In the rows, 100 means zero.
D: 3 groups of rows, each row roughly a mix of its group's hidden directions:
D (131 x 12):
105  123  77  126  98  81  98  91  119  152  103  150
130  108  91  75  76  69  106  62  122  74  137  125
127  69  93  90  109  102  88  64  137  141  95  135
90  64  93  79  82  71  103  115  53  55  86  97
75  98  82  98  136  107  110  108  38  115  117  69
88  90  152  119  73  115  79  98  95  141  84  134
101  123  82  84  122  45  72  74  88  90  93  63
69  60  135  81  84  144  107  118  114  81  79  101
47  77  106  76  92  79  148  73  93  86  106  103
120  121  131  97  70  46  95  129  72  113  112  116
45  105  128  101  99  139  95  112  92  128  96  137
103  157  101  95  104  116  137  140  104  92  97  135
91  113  86  88  106  82  82  86  94  70  102  27
67  96  124  95  120  109  86  90  126  138  86  154
126  127  89  83  112  139  78  80  134  143  86  113
97  113  112  91  113  168  126  125  99  127  81  87
105  128  80  107  143  97  86  104  83  71  78  47
83  101  91  130  95  80  149  126  64  136  93  85
138  108  85  94  108  87  108  96  171  75  93  103
110  68  137  113  74  106  91  160  91  86  84  90
107  49  135  90  77  96  67  88  66  108  74  90
73  135  76  104  103  100  89  127  89  64  74  53
106  99  94  88  69  76  73  118  87  48  98  145
99  97  56  113  119  133  126  132  119  116  105  57
119  87  84  69  51  94  125  103  61  70  78  96
86  116  104  133  147  123  75  106  129  119  69  74
94  109  129  135  113  157  104  123  110  124  88  128
146  91  84  59  82  76  63  90  120  91  93  126
109  76  116  51  115  81  116  106  144  96  113  138
77  119  129  90  86  111  92  133  98  73  148  137
90  106  149  122  84  104  82  118  93  157  86  81
62  110  99  79  75  101  97  123  67  42  96  111
105  38  96  102  123  65  103  68  90  121  96  76
135  74  118  88  73  73  104  75  73  52  104  90
73  112  71  54  118  70  100  66  98  75  126  113
99  78  141  94  139  137  130  106  117  121  97  69
136  88  96  94  127  112  77  106  82  68  78  45
88  93  135  101  86  120  107  137  109  57  82  55
110  149  115  135  89  139  112  133  95  111  119  79
87  38  122  90  104  93  63  89  78  87  127  83
94  99  120  86  69  61  50  96  61  103  76  101
72  122  103  89  118  82  136  88  111  107  145  146
53  81  87  89  125  109  64  82  68  74  75  85
106  125  94  99  87  63  87  109  78  97  98  31
106  46  130  69  62  102  106  75  88  81  116  108
110  116  97  138  70  109  118  151  118  141  102  91
80  95  113  115  54  88  137  125  115  127  86  138
81  159  91  107  106  128  113  102  121  127  97  140
101  79  146  119  78  132  95  118  52  118  80  105
84  49  91  107  116  77  66  56  93  127  110  96
72  132  97  77  101  50  88  97  100  49  111  98
80  69  95  90  134  118  95  99  65  142  79  136
116  104  44  100  121  127  85  79  149  107  101  99
58  100  78  69  103  58  103  107  131  137  104  118
138  115  55  109  118  61  116  114  112  112  113  64
126  102  92  90  96  70  111  45  86  74  99  55
132  42  94  83  82  95  78  78  67  106  96  77
99  73  85  120  40  77  69  76  108  124  90  105
117  120  77  113  69  87  85  77  52  54  105  106
82  39  92  125  125  115  111  88  135  119  114  113
68  106  123  112  122  168  100  117  89  86  84  108
101  94  105  88  32  84  105  117  89  54  107  93
134  60  95  67  70  100  94  103  70  91  66  72
83  84  57  109  104  98  111  141  72  81  73  59
124  108  117  40  102  101  58  81  123  112  83  89
123  66  93  106  96  69  47  106  78  69  110  76
75  72  92  100  131  75  87  48  106  89  107  60
108  152  125  68  97  86  50  81  106  114  95  101
113  106  117  98  81  39  67  73  94  134  97  85
134  93  58  80  113  49  107  81  106  81  112  74
114  60  59  126  81  63  78  84  88  80  103  77
131  64  133  83  101  94  103  92  162  113  91  98
61  101  80  102  113  81  68  97  54  84  60  86
123  78  78  96  61  91  64  77  84  76  80  59
141  106  72  86  122  65  114  96  135  88  113  61
92  127  132  121  110  142  112  116  148  123  95  83
104  76  121  81  89  102  77  53  100  55  83  135
62  100  63  133  112  107  64  92  121  107  97  143
97  133  65  126  108  77  108  139  110  131  123  70
86  87  140  97  91  121  79  87  92  80  91  165
122  122  98  87  82  38  92  89  130  129  116  82
65  89  121  88  116  114  111  107  111  160  117  134
43  113  131  92  88  125  109  126  102  90  119  136
111  97  146  100  56  137  114  118  139  92  109  101
73  83  129  120  115  142  92  125  112  134  62  91
48  97  68  97  108  108  108  107  65  113  105  148
61  95  114  100  110  90  89  98  60  162  108  114
100  89  128  80  91  99  71  116  89  164  69  106
125  42  89  108  73  93  99  72  74  84  79  126
111  87  52  96  122  93  104  96  161  105  120  119
85  82  93  97  74  98  96  100  78  143  103  164
151  66  136  98  92  117  110  84  143  96  102  111
111  88  56  103  120  88  101  113  146  94  132  60
143  81  79  98  78  80  99  114  93  54  120  62
68  124  138  56  114  92  67  89  112  122  81  117
95  118  116  101  150  134  100  91  118  142  128  122
121  68  135  72  98  83  83  56  134  90  93  120
115  60  126  114  109  143  109  124  136  99  66  101
46  125  91  80  130  108  82  87  59  76  96  91
124  94  52  128  103  138  113  122  113  141  96  91
104  76  78  109  153  95  70  75  87  108  69  66
119  107  120  82  90  86  85  53  138  86  110  146
83  115  133  100  83  119  126  141  108  114  124  148
135  131  96  129  151  114  90  118  125  122  86  86
103  146  113  116  86  55  57  83  96  121  83  88
67  121  115  126  130  148  132  87  118  112  109  120
153  124  101  120  142  120  96  122  119  124  86  84
110  157  78  102  145  94  99  104  108  60  101  85
51  71  110  79  97  76  118  109  69  55  104  105
148  81  66  76  82  79  91  60  70  100  109  94
97  133  126  103  108  88  114  134  122  64  150  114
106  152  103  101  104  125  140  141  107  84  119  120
75  137  79  95  114  97  123  128  101  158  81  92
83  96  121  122  121  158  141  123  109  117  109  110
124  61  89  72  97  103  132  101  154  73  108  103
58  67  120  89  105  122  102  105  84  77  62  60
94  168  111  71  98  102  105  140  87  105  92  86
75  71  123  90  98  79  54  104  114  58  114  130
140  101  88  79  41  99  93  113  71  68  98  96
90  79  74  72  97  92  106  71  113  64  106  157
103  84  139  50  87  51  112  113  80  101  89  89
97  99  72  117  86  46  70  88  83  71  109  64
116  94  111  127  94  119  123  93  67  90  107  34
100  114  86  115  128  142  86  44  133  104  104  88
125  124  66  104  83  63  90  149  108  127  112  121
80  106  82  92  67  126  124  130  141  60  99  121
113  90  120  87  64  87  106  142  62  93  83  143
67  92  139  63  97  63  113  95  82  61  91  116
158  127  75  90  109  107  93  109  84  69  79  68
107  106  123  81  89  87  49  86  96  154  74  108
139  111  142  108  77  118  100  149  81  121  116  103
which group is each row in? (one row of each group first):
71  165  91  117  87  79  83  122  98  125  98  84 | T
60  65  127  100  105  122  136  95  107  135  67  91 | F
129  108  118  91  75  66  133  129  65  74  113  74 | P

122  71  126  98  123  120  86  81  146  79  62  118 | T
93  124  69  134  99  105  140  146  86  88  118  76 | P
137  89  61  93  93  71  99  72  103  46  94  112 | T
44  106  113  101  68  111  108  110  102  118  103  153 | F
72  118  110  84  87  130  88  105  60  53  67  90 | P
78  88  56  86  107  74  102  100  42  83  104  76 | T
137  92  56  87  75  58  101  77  71  82  92  96 | F
90  97  97  81  142  97  121  126  146  135  107  67 | T
135  67  78  86  83  108  62  61  72  127  101  97 | F
101  45  106  96  94  55  111  68  97  115  133  99 | F
128  108  85  90  106  50  73  56  82  73  98  82 | T
